500 stands for zero in the data rows.
Some points, one per row:
tensor([589, 453, 398, 366, 445, 477, 581, 604])
tensor([720, 568, 349, 233, 209, 340, 504, 671])
tensor([833, 915, 901, 827, 772, 699, 612, 563])
tensor([725, 570, 426, 363, 387, 437, 500, 486])
tensor([715, 467, 170, 159, 389, 700, 840, 689])
tensor([727, 577, 429, 318, 334, 420, 493, 608])
tensor([757, 719, 632, 569, 507, 480, 453, 450])
tensor([607, 530, 436, 438, 450, 432, 472, 538])
tensor([605, 414, 320, 341, 535, 635, 626, 606])
tensor([587, 430, 398, 441, 483, 520, 560, 488])
tensor([795, 818, 769, 705, 653, 586, 530, 471])
Then 18 other points, each followed by its number:
tensor([710, 612, 499, 460, 449, 442, 439, 466]) 0
tensor([735, 535, 382, 359, 442, 539, 557, 528]) 1
tensor([587, 412, 386, 473, 520, 528, 522, 568]) 2
tensor([607, 480, 416, 383, 405, 516, 613, 504]) 3
tensor([744, 757, 758, 735, 748, 720, 688, 686]) 4
tensor([742, 678, 557, 452, 420, 454, 461, 445]) 5
tensor([751, 684, 608, 535, 482, 435, 414, 439]) 6
tensor([761, 705, 560, 435, 348, 315, 351, 448]) 7
tensor([728, 581, 435, 417, 495, 522, 555, 528]) 8
tensor([798, 805, 759, 704, 662, 595, 550, 533]) 9
tensor([615, 437, 361, 470, 521, 575, 686, 555]) 10
tensor([809, 831, 770, 639, 533, 437, 346, 340]) 11
tensor([692, 501, 372, 383, 514, 595, 526, 474]) 12
tensor([724, 560, 386, 331, 412, 567, 640, 570]) 13
tensor([752, 624, 464, 382, 403, 486, 542, 510]) 14
tensor([869, 992, 999, 999, 997, 923, 854, 766]) 15
tensor([681, 686, 650, 635, 561, 585, 600, 617]) 16
tensor([718, 432, 112, 86, 395, 793, 945, 687]) 17
Which of these numbered points is nearest to each point below, ignoring the 3 directions in which the first points spread most? Its number follows each.
tensor([718, 524, 404, 376, 390, 434, 443, 475]) > 1
tensor([628, 481, 412, 432, 490, 499, 434, 467]) > 0
tensor([748, 608, 474, 443, 549, 587, 513, 465]) > 12
tensor([721, 517, 355, 343, 461, 572, 565, 557]) > 1
tensor([738, 702, 605, 534, 466, 365, 302, 297]) > 11
tensor([707, 563, 407, 353, 404, 485, 548, 549]) > 13
tensor([739, 652, 489, 362, 335, 392, 456, 505]) > 14
tensor([686, 623, 526, 464, 475, 462, 447, 488]) > 0
tensor([771, 752, 672, 531, 377, 258, 233, 263]) > 11
tensor([728, 697, 615, 478, 431, 426, 421, 463]) > 13
